In the rows, 128 means zero.
Each run below is a few steps of one of 6 hidden systems, one row a step.
run 1, Q_414, 10 rows:
[[ 46  91 157 131  74 107 164  71  76  92  94 160 117 152 105 125 161 132
  112 119 119  78  84 110 123 132]
 [ 81 128 180 103  99 137 138  84 166  87  60 106 134 158 133 119 150 139
  121 188 153  69  84  97 138 151]
 [158 120 115  85 114 159 137  93 171  63 100  43 144 149 136 105 132 133
  144 184 182  94 132 142 135 163]
 [188 132  52  71  90 147 144 137 147  92 130  71  91 138 141 130 152 119
  113 143 171 120 182 152 173 136]
 [181 179  71 110 114 124 121 187 189 154 126 114  84 132 153 176 128 105
   96 125 150 149 174 122 179 111]
 [170 173 101 166 169 111 104 165 194 158 152 117 133 109 146 175  73  99
  135  93 121 189 164 136 145  96]
 [126 123 106 164 182 114 112 121 118 152 168 159 141  72 103 161  83  94
  143  55  92 180 166 161 133  83]
 [ 74 100 152 139 165 116 114 128  89 175 126 208 138  76  93 157 103  98
  117  63  84 120 141 115 109  89]
 [ 68  87 215 130 160 129 107 125 108 150 107 183 162 102 127 105  99 132
  140 105  85  82 123  84  75 113]
 [ 91  75 207  99 152 158 112 102  85 115 128 148 157 107 138  40 142 165
  161 153  96  81 126 120  87 141]]
run 2, Q_414, 10 rows:
[[151 132 109 113 114 100 165 185 128 145 139 147 126 128 128 149 109 103
  103  95 168 106 115  67 129 147]
 [118 155 153 172 112  82 107 121 191 116 154 134 120 136 164 109 109 128
  145 116  95 133 167 135 121 131]
 [110 129 124 129 167 165  92  92 111 138 117 123 132 110 104 141 146 129
  137 147  99 164 126 184 143  95]
 [137 100 113 107 143 147 155 153  84 147 110 140 147 113  97 157 112 112
  117 102 160 117 100  98 108 131]
 [118 119 159 141  96  86 142 132 144 110 148 145 128 131 161  99 110 131
  129  99 121  97 152  90 114 138]
 [ 99 143 154 122 144 138  89  98 144 127 127 135 119 123 131 100 162 141
  135 167  92 128 140 162 148 121]
 [145 116 112 102 152 177 124 149 100 150  96 115 143 131  99 140 136 128
  128 152 151 128  97 135 104 140]
 [159 110 124 133  94 110 164 152 112 113 146 117 129 144 159 110 112 144
  129 102 150 120 136  96 110 142]
 [113 159 134 139 112 102 120 112 145 121 158 144 101 133 148 104 166 140
  123 148 109 140 139 143 170 126]
 [128 154 110 136 153 150 105 134 139 157 102 120 135 141  94 161 140 117
  122 160 135 147  92 153 120 138]]
run 3, Q_347:
[[149 133 158 133 163 110 182 162 135 153 151 162 174  72 135 144  79 116
  126  94 191 138  91  32 152 137]
 [109 171 116 171 159  56  89  92 176 130 208 146 150 100  93 109 124  92
  133 128 111 139 144 172 127 172]
 [126 125  98 126 134 171  67 129 144 147  84 111  96 143 120 161 127 117
  132 124  72 144 191 204  99  83]
 [135  78 161  94 154 191 148 165  87 159  80 156 143  91 137 136  95 138
  140  97 135 112 138  76 105  92]
 [106 123 168 115 154 101 122 117 107 154 182 182 165  78 103  72 146 129
  125 144 143  95 116  98 118 184]
 [109 145 127 118 125 116  58 118 132 134 136 112 117 170 118  96 179 136
  111 185  87 104 135 184  95 152]
 [141  96 139 102 115 179 129 168  96 108  83  91 103 189 168 112 136 167
  143 142 102 117 117 129 103  91]
 [144 113 141 124 112 138 198 148  81 117 150 148 125 126 145  87 148 164
  148 133 165 134  75  81 152 151]
 [122 173 106 164 102  84 136 105 132 125 159 119 129 161 108 129 172 136
  112 171 154 152  69 142 145 177]
 [121 140 104 170 102 113 128 109 138  84 100  69 116 196 139 174 117 129
  127 120 112 158  99 157 127  93]]
run 4, Q_550 (10 x 26):
[[142 107  93 126  90 151  92  77 126 116  68  56 137 157 122 186 118 124
  101 124 133 135 178 169  94  94]
 [141 103 111  89 100 157 170 116  90  87 124 119  79 116 167 122 155 149
  127 109 122 142 166 128 209  63]
 [146 176 127 106 152 125 158 153 210 127 129 142 115  91 146 147 114 101
  129 138 173 133 130  83 214 128]
 [152 141 130 167 160 126  99 129 192 147 108 100 166 110 136 186  49 101
  138  89 130 162 168 126 100  98]
 [138  96 117 138 167 131 122 144  80 134 174 150 120  93 142 114 103 130
  154  60  70 165 176 155 130  68]
 [118 145 138  99 185 122 135 211 129 173 172 211 105  90 118  95 135 105
  136 116 107 107 114  98 150 140]
 [102 126 186 150 158 108  90 160 157 177 113 165 175 125 114 122  87 115
  132 125 118  87 115  87  41 163]
 [108  81 163 143 127 107  83  92  56 131 173 131 171 131 125  62 139 161
  130 124  83 111 152 155  46 146]
 [136 131 119  86 112 129 112 161  71 150 172 149 107 149 120  49 215 160
  107 190 125  95 106 141 117 189]
 [132 145 153 137  68 139 134 148 147 140  73 107 131 199 140 118 160 166
  118 200 172  94  72  96  75 194]]
run 5, Q_492 (10 x 26):
[[152 142  88 155 143 120 137 183 102 180 136 139 149 151  78 161 119 111
  119 123 159 143  63 124  68 178]
 [ 97 110 143 195 112  93 145 135  77 115 141 135 134 191 127 118 118 149
  147 102  93 139  55 130  63 136]
 [ 72 103 134 140 113 153 169  72  55  96 112 150 110 141  96 109 179 153
  151 143 112 135  63 158 149 122]
 [102 116 113 100  96 156 140  71 107 110  50  91 140 156  86 177 163 123
   90 172 176 101  78 128 133 137]
 [117 119 154 126  64  83 120  70 142  69 101  55 151 183 170 146 128 145
   78 140 146  98 129  93 133 111]
 [115 149 134 101 101  98 131  75 163  57 151  95  94 133 178 106 161 139
  112 147 116 125 165 136 233  89]
 [159 169  88  82 137 161 122 129 216 110  92  93  91 106 142 174 125  95
  118 146 155 138 181 144 214  93]
 [187 146 116 138 127 111 119 155 206 136 127 100 139 100 178 182  51 103
  118  72 149 152 213  91 139  84]
 [134 145 128 154 162  79 122 149 159 150 209 192 116  54 150 118  88  99
  142  50  90 158 209 121 166  94]
 [108 147 114 124 210 159  95 180 161 202 132 218 107  58  75 143 103  73
  161  95  83 134 167 165 114 123]]
run 6, Q_550 (10 x 26):
[[146 126 133 130 104 174 111  84 106 216  71 148 167  64 100 190 144 138
   81 145 189 157 163 103 114 129]
 [144 115 145 125 112  70 109 138  84 111 159  82 148 168 190 147 118 151
   65  96 108 140 129  77 148  57]
 [142 147 117 109 148 113 136 164 198  69 173 118  84 138 161  61 119 115
  180 131 100 105 159 158 161 144]
 [148 146 130 147 150 199 128 139 166 189  88 164 132  79 101 137 120 131
  174 151 157 157 144 145 104 161]
 [134 108 148 167 130 115 133 125  55 167 134 134 172 126 134 159 111 153
  103  91 132 171  96  90 101  93]
 [109 135 115 129 139  60 130 152 117  86 202 134 109 162 134  87 134 112
  127 105  86 109 107 138 141 133]
 [103 150 123 116 142 158 110 148 178 139  99 155 100 133  93 113 144 105
  157 167 117  93 125 165 102 176]
 [113  92 159 134 112 168 125  88  80 154  72 128 165 116 111 147 132 152
  119 137 147 128 115 110  83 124]
 [127 112 121 115  97  78 138  96  75  94 175 105 140 137 141 107 157 140
   88 123 137 120 121 111 156 124]
 [137 168  98 105 110 116 114 151 189 114 126 109  89 160 136 121 155 112
  118 166 135 106 140 148 151 156]]
run 7, Q_770, 10 rows:
[[130 123  81 142 136 192 142 148 132 160  77 160  87 110  86 167 119 106
  168 107 120 155 148 180 106 120]
 [ 88 116 193 154 130 142 144  98 122 162  76 170 166  92 116 159 109 136
  124 119 150 127  94  68 116 118]
 [100  89 153 114 141  77 110  86  79  83 175 109 171 130 128  93 125 128
  107 109 103  98 123 120 118 117]
 [122 113  75  85 117 151 115 122 122  99 117 108  94 152  94 114 157 106
  134 144 115  92 153 193 118 148]
 [131 138 145 110  89 175 154 140 162 141  52 131 106 139 146 146 141 144
  130 161 168 110 124  95 135 140]
 [144 133 160 133 105  87 158 129 117 111 171 125 143 125 175  99 133 157
  112 124 152 132 117  67 163 130]
 [146 159  79 137 142  89 114 139 133 114 196 112 114 147 116 108 149 113
  126 136 116 148 123 175 144 150]
 [142 161 110 153 133 159 108 160 176 158  81 120 105 154 129 172 117 123
  140 142 120 158 125 153 114 116]
 [128 117 162 158 130 131 150 129 118 145 117 150 141 103 158 153  92 143
  134  82 128 159 136  84 139  81]
 [103 118 115 133 161  92 124  94  96 122 181 153 148  88  87 122 128  98
  123  98 117 131 126 145 141 131]]
run 8, Q_19 (10 x 26):
[[104 157 135 154 143  75 138 125 201  97 147 136 127 127 129 141  86  89
  143  99 121 117 125 117 144 135]
 [119 141 126 154 168 164 111 114 154 149 101 143 127  97 109 160 106 116
  160 118 106 169 143 164 134  96]
 [136  95 134 103 141 159 134 137  81 166 108 152 146  87 119 151 118 127
  109  98 141 130 143  97 125  98]
 [111 109 148 103 129 101 131 132 129 127 155 164 138  94 123  97 118 108
  122 103 129  76 159  97 116 151]
 [120 134 147 121 150 141  94 129 156 139 146 149 121 107 129  79 140 130
  157 151  99 115 165 160 112 150]
 [165 114 128 109 138 174 112 156  91 154 134 118 127 129 144  91 153 166
  140 155 124 144 141 143 108 132]
 [156 116 113 122 104 110 148 159  85 125 167 121 127 153 140  90 149 150
  122 132 145 119 111 114 108 162]
 [122 156 119 157 117  88 123 137 137 119 160 122 118 175 124 106 150 132
  131 150 121 129  89 146 112 169]
 [122 144 122 157 138 132 113 132 124 122 111  94 127 185 125 146 137 143
  133 156 111 156  69 154 116 119]
 [114 112 114 138 117 128 155 109  91  97 100  93 133 168 115 166 126 130
  119 119 138 139  69 126 132 105]]
run 9, Q_347 (10 x 26):
[[117 178 158 160 156 117 141 127 226 122 115 145 119 101 157 155  89 110
  156 118 127 156 132 104 190  99]
 [169 137 100 124 191 137 104 101 153 134 165 101 165  61 115 145  94 103
  139 113 141 179 175 159 162 104]
 [159 118  87 130 139 129  94 160 125 187 137 148 139  92  98 162  96  91
  111  78 127 130 196 144  70 131]
 [ 89 122 178 135 158 139  93 164 148 184 106 202 125  96 124 122 103 114
  141 101  81 100 160 109  81 117]
 [100 111 183  90 197 171  78 118 111 153 135 161 149  80 117  69 146 141
  151 165  86 108 141 144 121 126]
 [145  92 131  75 143 167  81 143  63 156 135 113 150 135 112  71 171 154
  117 177 119  94 132 153  66 163]
 [124 102 158 117  89 132 123 180  72 141 122 135 114 196 155  70 165 179
  122 156 106  88  94 107  62 157]
 [105 134 162 134 109 132 162 145  89 100 138 135  94 189 160  65 187 186
  150 180 109 127  44 117 153 140]
 [143 144  98 141 101 137 170 108  92  81 132  73 116 191 127 118 182 167
  137 184 162 165  36 152 163 150]
 [144 132  82 184  56  97 191  99 102  76 114  67 123 204 135 176 130 147
  118 112 172 169  61 126 134 129]]
run 10, Q_492 (10 x 26):
[[144 119  89 140  85 113 152  84  83 114 142 100 138 134 112 143 154 139
  107 127 166 151 120 140 135 144]
 [105 151 104 126  97  90 130 130 128 112 117 117  97 178 128 164 156 114
   83 129 122 121 100 125 158 109]
 [102 136 148 136 124 130 145 107 170  80  85 105 112 151 153 152 106 124
  143 123 118 128 115 119 165  85]
 [132 120 125 124 118 136 142  64 150  99 117 110 137  83 134 145 115 120
  132 111 149 142 177 133 173 101]
 [133 143 104 104 123 104  98 118 157 144 133 132 123  95 124 164 126  93
   82 109 130 118 193 128 156 108]
 [124 140 150 118 151 115  92 169 185 145 124 146 118 117 157 136  92 106
  122 102  93 109 178 109 126  98]
 [138 121 158 129 173 151 117 145 155 150 148 164 138  68 144  92  95 128
  170 108 109 135 180 125 123 121]
 [153 123 117 116 168 150 104 158 115 189 158 170 145  71  97 106 126 116
  139 124 133 134 161 143  93 163]
 [140 124 132 136 151 127  99 196 100 189 147 160 143 141 110 107 123 131
  128 126 112 113 113 123  46 165]
 [116 109 161 151 145 138 139 165  74 145 152 158 139 152 126  68 139 164
  167 140 105 124  70 124  71 163]]
run 11, Q_770:
[[ 91 130 143 122 158 175 169 159 171  96  50 130 104 166 110 148 103 110
  180 142 128 101  50 122 127 128]
 [131 103 158 172  70 103 173  54 137  75 122  93 165 126 163 123  94 152
  145 100 167 134 142  94 121 132]
 [122 134  71 124  81  77 120  87  70 120 175 119 108 141 107 140 191 124
   65 126 128 139 138 160 164 127]
 [107 175 102  99 146 129 111 177 185 124  81 122  79 177 114 176 141  89
  106 156 116 105  88 135 163 114]
 [143 139 165 144 119 121 152 126 208  97 106 110 127 114 189 141  67 127
  150  98 140 133 168  81 160  93]
 [150 138 101 131 125  92 120  82 117 144 199 143 142  56 125 126 141 117
  102 104 144 166 193 140 179 122]
 [126 167 109  96 189 130  55 164 151 191 129 142 134 114  87 160 144  88
   84 159 115 121 130 148 125 131]
 [137 110 185 110 169 161  97 182 169 149  95 135 142 116 170 115  71 131
  155 111  97 103 169  93  91  96]
 [144  81 144 118 143 155 148 103  82 137 177 168 148  46 129  60 129 150
  170 101 131 136 187 133 123 142]
 [126 125 119 108 161 159  95 125  82 179 136 145 161 111  62 102 175 131
  121 188 148 115  90 158  84 195]]
run 12, Q_19 (10 x 26):
[[130 140 119 137 105 118 116 136 135 115 128 101 121 185 129 105 151 140
  128 165 128 113 101 147  97 167]
 [127 135 124 156 101 125 130 111 114  99 118  87 120 186 143 131 148 158
  131 151 119 154  89 149 125 118]
 [117 140 104 135 113 116 153 106 113  95 115  96 120 165 119 164 145 129
  111 138 147 147  71 131 167 114]
 [110 146 110 140 110 108 139 102 165 103  84 100 128 154 111 193 113  99
  106 124 153 123 101 120 147 116]
 [100 132 138 149 115 122 134  81 166 106  81 118 130 122 134 188  98 108
  120 100 129 138 144 120 156  80]
 [110 126 133 112 140 142 143  91 152 122 100 145 125  70 124 170 109 102
  123  97 136 136 165 112 191  79]
 [137 126 131  94 146 148 127 129 173 151 107 157 133  53 124 151 101  94
  121 103 156 110 197 100 156 113]
 [151 118 150 115 136 137 113 146 160 165 142 166 133  59 153 108  96 121
  141  93 126 122 227 105 119 120]
 [158 126 142 112 159 140 114 170 121 173 188 184 122  62 150  67 129 139
  152 112 107 138 193 124 130 136]
 [172 129 127 108 170 142 110 208 106 189 190 168 133  99 130  60 138 142
  150 140 123 126 141 127  90 175]]

Which system made each run below?
run 13 (2 x 26):
[[ 96 148 120 155 124 131 113  73 149 101 109 109 116 151 109 141 152 127
  141 155 108 148 110 184 145 121]
 [137 104 116 105 108 160 126 110 104 110  79  82 122 143 141 165 128 136
  107 122 131 132 147 133 138  76]]

Q_492
run 14:
[[122 138 174  98 137 122 120  88 161 127 138 138 157  74 145  99 139 134
  114 158 159 108 153  91 172 142]
 [174 133 120  81 153 117  81 148 127 138 174  90 155 121 144  93 142 132
   97 158 138 116 158 126 127 141]]

Q_770
run 15 (2 x 26):
[[182 156 113  94 178 140 113 194 131 172 136 105 154 123 132 157 120 120
   91 150 165 146  98  88 148 119]
 [146 104 116 158 122  93 150 170 138 108 145 119 138 154 141 131  61 110
  153  60 122 117 137 111  66 135]]

Q_19
run 16:
[[109 123  89 126 125 114 128 111 174  94 121 136  93 112 113 157  94  73
  141  71 101 112 194 167 140 102]
 [134 127 137  98 136 176 126 126 177 163  74 158 122  59 127 159 106 105
  133 113 149 118 200 112 147 110]]

Q_347
run 17, 2 rows:
[[121 163  79 120 150 115 134 140 204 112 116 135  93 112 104 185  99  61
  130  98 128 128 150 148 178 110]
 [133 127 121 143 148 144 114 119 188 149  85 133 137  83 120 191  63  87
  140  76 130 141 194 132 117  92]]

Q_414
run 18:
[[113 151 156 127 153  68  76 127 177 117 189 128 151 130 135  69 126 114
  126 150 102  88 151 135 105 174]
 [147 128 112 127 162 177  93 159 121 126 132 104 100 157 139  95 141 151
  173 155  76 157 133 197 108 112]]

Q_19
run 19 (2 x 26):
[[ 97 126 180 154 119  97 112 102 122 121 141 142 131 130 168 114 128 152
  120 113  87 138 138 110 143  87]
 [110 126 125  83 175 160 124 108 130 113 129 140 122  86 104 114 146 110
  140 144 121 118 135 152 178 114]]

Q_492
run 20:
[[150 146 112 108 108 161 141 174 141 137  71 104  92 169 155 172 142 139
  109 147 145 140 107 107 157  95]
 [150 132 146 149 150 107 174 139 146  98 149 107 162 124 150 128  80 129
  153 107 165 144  84  78 143 133]]

Q_347
run 21 (2 x 26):
[[129 174 113 145 132  75 118 112 190 117 151 108 141 130 122 155 117  95
  105 134 153 135 118 122 161 144]
 [134 147 116 152 147 137 107 143 170 133  99 109 118 140 138 180  90 110
  136 103 104 158 146 147 129  80]]

Q_19
run 22, 2 rows:
[[130 138 101 141 101 148 154 144 152 120  76 115 102 165 121 169 120 119
  138 126 146 130 105 133 121 129]
 [ 99 115 133 155 109 131 160  69 123  94 105 127 122 119 126 151 119 129
  145 102 127 150 125 138 157  97]]

Q_550
run 23 (2 x 26):
[[104 130 153 112  91 108 105 169 135 131  90 124 105 195 151 131 143 134
   92 146 108  76 110  96  93 127]
 [107 103 170 129 105 144 135  63 141  72 113 103 140 130 148  75 138 158
  165 156 124 106 139 142 124 141]]

Q_550
run 24:
[[159 152 140 181 122 189 146  94 150 152 113 119 148 113 121 100 145 177
  192 190 173 186 105 162 111 184]
 [144 120 130 179 104  97 100  99  45 161 150  95 170 158 142 159 141 171
   80 120 121 192 104 127  99  94]]

Q_347
run 25, 2 rows:
[[ 84 133 189 167 151 103  75  76 109 178 127 160 170  87 133 162 120 138
   91 111  90 165 141 107 133  70]
 [ 77  95 163 104 215 120 106 122  90 116 140 140 177 113  81 113 104 101
  133 117  95  91  71 121 103 120]]

Q_414
run 26 (2 x 26):
[[164 133  65 132 123 155 147 126 135 142 125 127 115  98  99 159 120 106
  142 107 158 158 164 161 135 137]
 [107 150 154 145 124 116 109 138 141 188 103 169 141 113 117 168 130 120
   95 131 139 128 117  90 115 130]]

Q_770
